Each row has a hidden score. How much does it go up from the first row of each pair to the second? 20 means little or no change, 40 a big rise and 0 a big fall. The score is a weighted sum of the row's numbers plus the product of two more (or one squared), each taken from its middle value.
Array([ 66,  15,   4, -18,  -1, -11, -44,  27,  21,  -5])
Array([-38, -62,  -2,  47, -27,   4,  56, -24, -34, -16]) 17
Array([ 12, -60, -19, -52, -43,  37, -27,  27,   6, -31])
Array([ 21,  20,   2, -30,  34, -39, -27,   1, -22,  32]) 27
Array([ 15,  -1, -16,  15, -39,  -6,  -4, -17, -10,   9])
Array([-31, -25, -26, -10, -62, -30,  72, -41,  61, -19]) 25
Array([-23, -47,  -9,  30,  29,  21, -14,  -4, -95,  16])
Array([-26, -35, -41,  -7,  17,  27, -25,  37, -46,  21]) 21
Array([ -7, -15,  -9,  19, -27,  15,  42,   1,  30, -19])
Array([ 45,  45,  11,  22,  65, -13, -35,  35,  -8, -17]) 24
Array([ -9,   5, -62, -30,  35,  -6, -79,  23, -63,  25])
Array([ 37,  13, -15, -20,  -9, -17, -19,   3,  21, -14]) 28
Array([ 62,  30,  17,  17,  42, -36, -15,  -8,  20, -81])
Array([ 42,  -6,  61, -27,  30, -20,  10,  12,  32,   5]) 26
Array([ 49,  35, -20,  39,   3, -16, -15,   6,  -3,   4])
Array([-24, -14, -17, -33,  -1,  11, -16,  13, -47,  39]) 12
Array([ 19,  47,  52, -16,  29,   7,  -8,   3,  23,  -6])
Array([ 35,  34,  47, -32,  25, -34, -38, -10,  -6,   6]) 22
Array([-16,  -2, -72, -51,  21, -32, -43,  16,  -4,  10])
Array([ 15, -30, -53,   4,  10,  24, -56,  43, -61,  42]) 19
Array([-12, -10, -22,  -8,  -8,  16,  19,  12,  30, -42])
Array([-19, -42, -45, -27,  40,   6, -27,  37, -31,   9]) 25
Array([-23,  -6,  -4,  27, -54,  26,  26, -21,  -6,   7])
Array([-24,  -8, -14,  13, -52,   2,  49, -14,   2,  19]) 21
Array([-22, -62,  37,  -7, -44,  35,  10, -37, -14, -45])
Array([-58,   7, -28, -65,  18,  50, -52,  13, -22,  42]) 20
Array([-16, -26, -25,   5,  43,  11, -16,  14, -41,   0])
Array([  4,  -9, -45, -13, -19,  45, -52,  42, -37,  50]) 14
Array([ 17,  55,   1,  33,   3,  -7,  -6,   2,  16, -26])
Array([-10,  -8,  12, -14,  10, -38,  -9, -35, -33, -21]) 16
Array([-29,   4, -26,   7,  -1, -24,  22, -41, -21,  26])
Array([ 28,  31,  -4,  22,   5, -14, -22, -13, -24, -48]) 20
Array([ 37,  79,  37,  25,  18, -37, -17, -29,   0, -26])
Array([-27,  13,   0,  45, -19,  -5,  17, -28, -52,  40]) 8
Array([ -5,  -4,   1,  18, -10,  28,  18,   7,   9,   2])
Array([ 11,  10,  40,  15,  19,  22,   8,  32,  43, -26]) 25
Array([ 35,  45,  74,  17, -15,  29, -10,  -6,  33, -27])
Array([ 21,  31,  38,  -2,  23, -10, -13,   4,  -2,  16]) 13
Array([ 14,  18,  19,  -3,  53, -24,  -9,  14,  33, -22])
Array([-17, -20,  -8, -30, -43,   3,  21, -24,  22, -29]) 11
Array([ 25,  57,  31,  52,  66, -24, -25,  10,  -2, -28])
Array([-21, -34,  12,   8,  31,  55,   5,  36,  11,  -4]) 26
Array([ 34,  46,  73,  -5,  29,  27, -48,  30,  18,  10])
Array([ 38,  18,  19,  -9,  38, -18, -12,  34,  37,  13]) 13
Array([-35, -80,  32,  -3, -13,  22,  48, -27, -19, -39])
Array([-11, -21, -28,  48,   3,  31, -11,  20, -34,  -5]) 10
Array([-25,  -5,  15,   7,   1,  14,  12, -18, -12, -14])
Array([  0, -53, -23,  43,  -5,  37,  35,  49,  23,   0]) 29
Array([-53, -32,   2,  12,  23, -13,  25, -38, -50,   7])
Array([-29, -22,  10,  26,  22,  -1,   9, -10, -64,  28]) 13
Array([-37,  70, -27,  17,   1,   4,   6, -26,  -6,  24])
Array([ 36,   6,   4,  37,  25,  -6,   7,  19,  29, -38]) 27
Array([-12, -37, -67, -67,   4, -22, -30,   3,   3,  11])
Array([ 44,  45,   7,   2,  -1, -37, -41,  -9, -17,  12]) 32
Array([16, 54, 35,  9, 22, 19,  2, 33, 43,  9])
Array([-96,  -9,  35,   3, -55,  26,  85, -68,   7,  50]) 22
Array([ 45,  33, -12, -21,  13, -29, -41,  19,   1,  44])
Array([-26,  -2, -89, -39,  92,   9, -40,  27,   7, -13]) 27
Array([ 71,  33,  25, -17,   5, -12, -43,  28,  14,  -4])
Array([ 17,  39,  51, -33,  69, -26, -42,  19,  -7,  -6]) 6
Array([ 37,  19,   6,   5,  38, -43, -35,  15, -31,   6])
Array([-53, -56,  39,  51, -27,   3,  91, -55, -17, -29]) 30
Array([-45, -23, -61, -16,  11,  55,   0,  31, -10,  32])
Array([-33,   4,  -9, -49, -46,  56,  -2,  -9,  14,  22]) 10
Array([-15,   8,  12,  22,  41, -58,  35, -24,   1,  10])
Array([-31, -80,  -9,   5, -17,  29,  18,   1, -19, -11]) 20
Array([-10, -69, -24,  24, -24,  31,  14,  23, -15,  -4])
Array([ 9, 38, 67, 26, 40, -2, 19, 28, 46,  9]) 27
Array([-35, -47, -22, -18, -51,  20,  26, -38, -11, -39])
Array([ 45,  12,  12, -18,  39, -15, -20,  42,  36, -27]) 29
Array([-45, -27,  -5,   7, -33,  64,  17,  16,  -7,  58])
Array([-23, -44,  26,   2, -45,  26,  49,  -5,  11,  32]) 21
Array([ 22,  71,  47, -31,  29,  17, -42,  10,  26,  -9])
Array([-47, -34,  -6, -17, -53,  -4,  32, -59, -21,  -4]) 8
Array([-39, -46, -60,  30, -11,  20,  17,   3, -22,   2])
Array([ 43,  22, -30,  11,  39,   7, -33,  64,  33, -18]) 15
Array([ -2, -45, -12, -14, -80,  43,  15, -22, -14,  -6])
Array([-16, -29,  34,   2, -13, -12,   0, -45, -43, -29]) 23
Array([ 56,  13,  66, -41,  29, -62, -28,  -6, -13,  -9])
Array([-50,  26, -33, -48,  -5,  36, -28, -11, -21,  69]) 1
Array([ 28,  40,  34,  13,  -3, -12, -16,   0,   5, -33])
Array([ 15,   7,  -9,  25, -12, -21,   0, -21, -23,  13]) 14
Array([ 20, -25, -25, -34,   3,  13, -57,  23, -42,  15])
Array([-26, -60,  -8,  18, -71,  84,  15,  16, -26,  27]) 20
Array([-17, -22,  30, 108, -25,  10,  70, -25, -41, -20])
Array([-43,  11, -17,  46, -24, -19,  57, -54, -16,   6]) 17
Array([ 10,   9,  38, -34,   9,  -1, -22,  -5,  -7,  15])
Array([ 31,  43,  14,  33,  73,  -5, -50,  18,  -3, -45]) 19
Array([  7, -18,   4,  12,  11, -11, -31,   1, -52,  26])
Array([-34,   5, -69, -11,  26,   7, -39,  -7, -45,  15]) 16
Array([ 14, -23,   3, -34, -33, -22, -20, -10, -37,  16])
Array([ 45,  11,  33, -29,  23, -14, -43,  35,  12,  13]) 30
Array([   1, -103,   43,   50,  -19,  -16,   71,  -11,  -25,  -28])
Array([-34,  -5, -39, -20,  -8,   9,  12, -21,  22, -24]) 10
Array([  4, -14,  24,   1,   1,  38, -15,  -3, -16, -24])
Array([  8,   9, -51, -22,   1, -41,   2,   4,  17,  -3]) 19
Array([46, 22, 39,  6, -6, -2, -2, 20, 44, -5])
Array([-34,   3, -50,  -8, -22,  -3,  38, -17,  42,  20]) 12
Array([-26, -30,   7,  14, -61,   1,  25, -16, -52,  37])
Array([-50,   1,  14,  -6, -33,  16,  45, -54,   6, -27]) 21
Array([-10, -50,   3,  26,  -7,  22,  21, -17, -34, -57])
Array([  1,  -2, -34, -10,  -8, -47,  11,  -6,  18,  11]) 20
Array([ 67,  48,  -8,  11,  23, -10, -39,  40,  36,  -4])
Array([ 16,  35,   7,  19,  28, -14,   2,  21,  15,  35]) 14
Array([ 49,  52,   8,  33,  13, -25,   9,  16,  28,   9])
Array([-24, -40,  12,  21, -18,  18,  28,   2, -21,  35]) 14
Array([ -1, -15, -29, -10,  -7, -30, -11,  -7, -24,   3])
Array([ 22,  40,  21,  -4,  42,   3, -26,  45,  25,  25]) 30
Array([  0, -28, -26, -32, -38,  25,   0,   6,  14,  -1])
Array([ -5,  -1,  -9, -43, -35, -48,  12, -31,  -1, -10]) 20
Array([  6,  37,   3,  25,  39, -21, -33,  -5, -57,  -5])
Array([ 35,  33,  70,   4,  41, -32, -13, -25,  15, -61]) 26
Array([-30, -36,  -3,  18,  14,  29,  31,   3,   5, -16])
Array([-24, -47,  54,  25, -23,  24,  31, -31, -45,   1]) 10
Array([  6,  37,  19,  21,  68,  28, -43,  40,  -2,  -2])
Array([-33,   7,  -8,  37, -36,  -5,  44, -37, -19,  91]) 17
Array([ 70,  62,  -5,   9,  -3, -87, -31,  14,  26,   1])
Array([ 86,  41,   0, -17,  19, -56, -59,  -2,  18, -29]) 18
Array([-15, -38,  49,   8, -26, -19,  54, -36,  -4, -20])
Array([-54,  22,  14, -33, -52,   7,  73, -33,  85,  42]) 22
Array([-43, -39,  50,  45, -36,  41,  41, -25, -45,   4])
Array([ 51,  43,   1, -18,  27,  15, -55,  39,  20, -40]) 23
Array([ 31,  25, -12,  13,  43, -20, -51,  30, -19,  -2])
Array([-32, -17, -22,  39, -45,   5,  68, -38,  33, -59]) 22
Array([-38, -10,  52,  -5, -11, -25,  31, -49, -35,  -2])
Array([-27, -21,   3,  15, -70,   6,  75, -48,  29,  -2]) 18
Array([ 37,  37,  21,   2,  31, -15, -17,  29,  34, -29])
Array([ 23,   4,   5,   0,  40,   3, -36,  30,   4,  27]) 19
Array([ 39,  48,  38,  36,  60, -34, -36,  11, -12,  -3])
Array([ -5,  -1, -17, -15, -11,  -3,  -7, -24,  10, -14]) 9
Array([-10,  48, -23, -13,   3, -10,  10,  -3,  31,  20])
Array([ 33,  14,  -2,   6,   4,  11, -17,  21,  14,  13]) 25
Array([  8,  12, -38, -41,  14,  19,  -6,  45,  68,  -2])
Array([-13,  -6, -23, -30, -17, -46, -17, -46, -39,   7]) 12
Array([ 63,  67,  -4,  10,  50, -71, -60,  12, -17, -30])
Array([-42,  15,  39,  15, -54,  -7,  55, -65,  -9,  18]) 10
Array([ -36,  -27,  -14,   -4,   22,   16,  -29,   -5, -106,   35])
Array([-22, -49,  11, -10, -92,  28,  63,  -8,  26,  52]) 25
Array([-37,  12, -12,   7, -10, -14,  35, -14,  34,  37])
Array([  9,  -9,   2,  17,  53, -40,   8,  -4,   7, -54]) 21
Array([-33,  -4,  -5,  -7,  -1,   0,  12, -16, -26,  29])
Array([-40,  -7, -30, -16,   7,  22,  30, -15,  39, -20]) 29
Array([ -5,  -6,  39, -11, -39,  27,  12, -32,   0, -27])
Array([-41, -30,   3,  20, -18,  24,  48,  -1,  13,  26]) 31
Array([ 52,  17,  -5,  24,  16, -23, -20,  13,  25, -48])
Array([ -7, -62,  -5,   5, -55,  50,  -6,   4, -39,   7]) 14
Array([-43, -20, -18,  43, -13,  -2,  59, -31, -14, -20])
Array([ 44,  38,  87, -60,  21,  11, -49,  13,  22,  -7]) 31
Array([ 36,  55,  55,  33,  28,   1, -13,  34,  -8,  30])
Array([-43,  10, -38, -17,  19, -41,   5, -42, -21,   7]) 5
Array([-31,   0,  53, -29,  -9, -18,  41, -60,  13, -18])
Array([ 48,  33,  17,  -3,  17, -15,   1,  37,  58, -15]) 27
Array([  1,  -2, -50,  12, -24,  15,  -3,   6, -11, -10])
Array([-19,  30, -17,  33,  18,   2, -29,   9, -35,   5]) 24
Array([ -3, -47, -21,  13,   0,  25,   3,   5, -25, -44])
Array([ 40,  22, -15, -33,  31, -10, -25,  31,  64, -32]) 23
Array([ 16,  -3, -39, -19,  25,  18, -53,  32, -33, -14])
Array([ 41,  62, -19,   3,  -5, -10, -33,  29,  41,   5]) 32
Array([-17, -15, -55,   6,  -1,  21, -20,   1, -65,  22])
Array([ -2, -83,  26,  51, -45,  17,  34,   7, -55,  26]) 29
Array([-23, -50, -14,   3, -24,  25,  32,   4, -16,  32])
Array([ -5,  15,  43,  19,   6,  19,  26, -10,  21,  37]) 23
Array([-11,  13,   2, -48, -10, -27, -32, -30, -26,  20])
Array([ 49,  49,   8, -16,  71,  -9, -41,  58,  39, -10]) 31
Array([-66, -30, -29,  -4,   3,  42,  35,  -7, -15,   3])
Array([-26,  18,   4,  25,  -6,  25,  -2,  13, -17,  47]) 9
Array([-31, -39,  17,  28, -13, -10,  48, -32, -20, -11])
Array([-68, -33, -16, -24,  -3,  33,  46, -23,  -7,  -4]) 26
Array([  2,  32, -23,  -6,  13,  22,   6,  27,  41, -22])
Array([ 18,  37, -29, -61,   9, -10, -55,  20,  12,  11]) 19
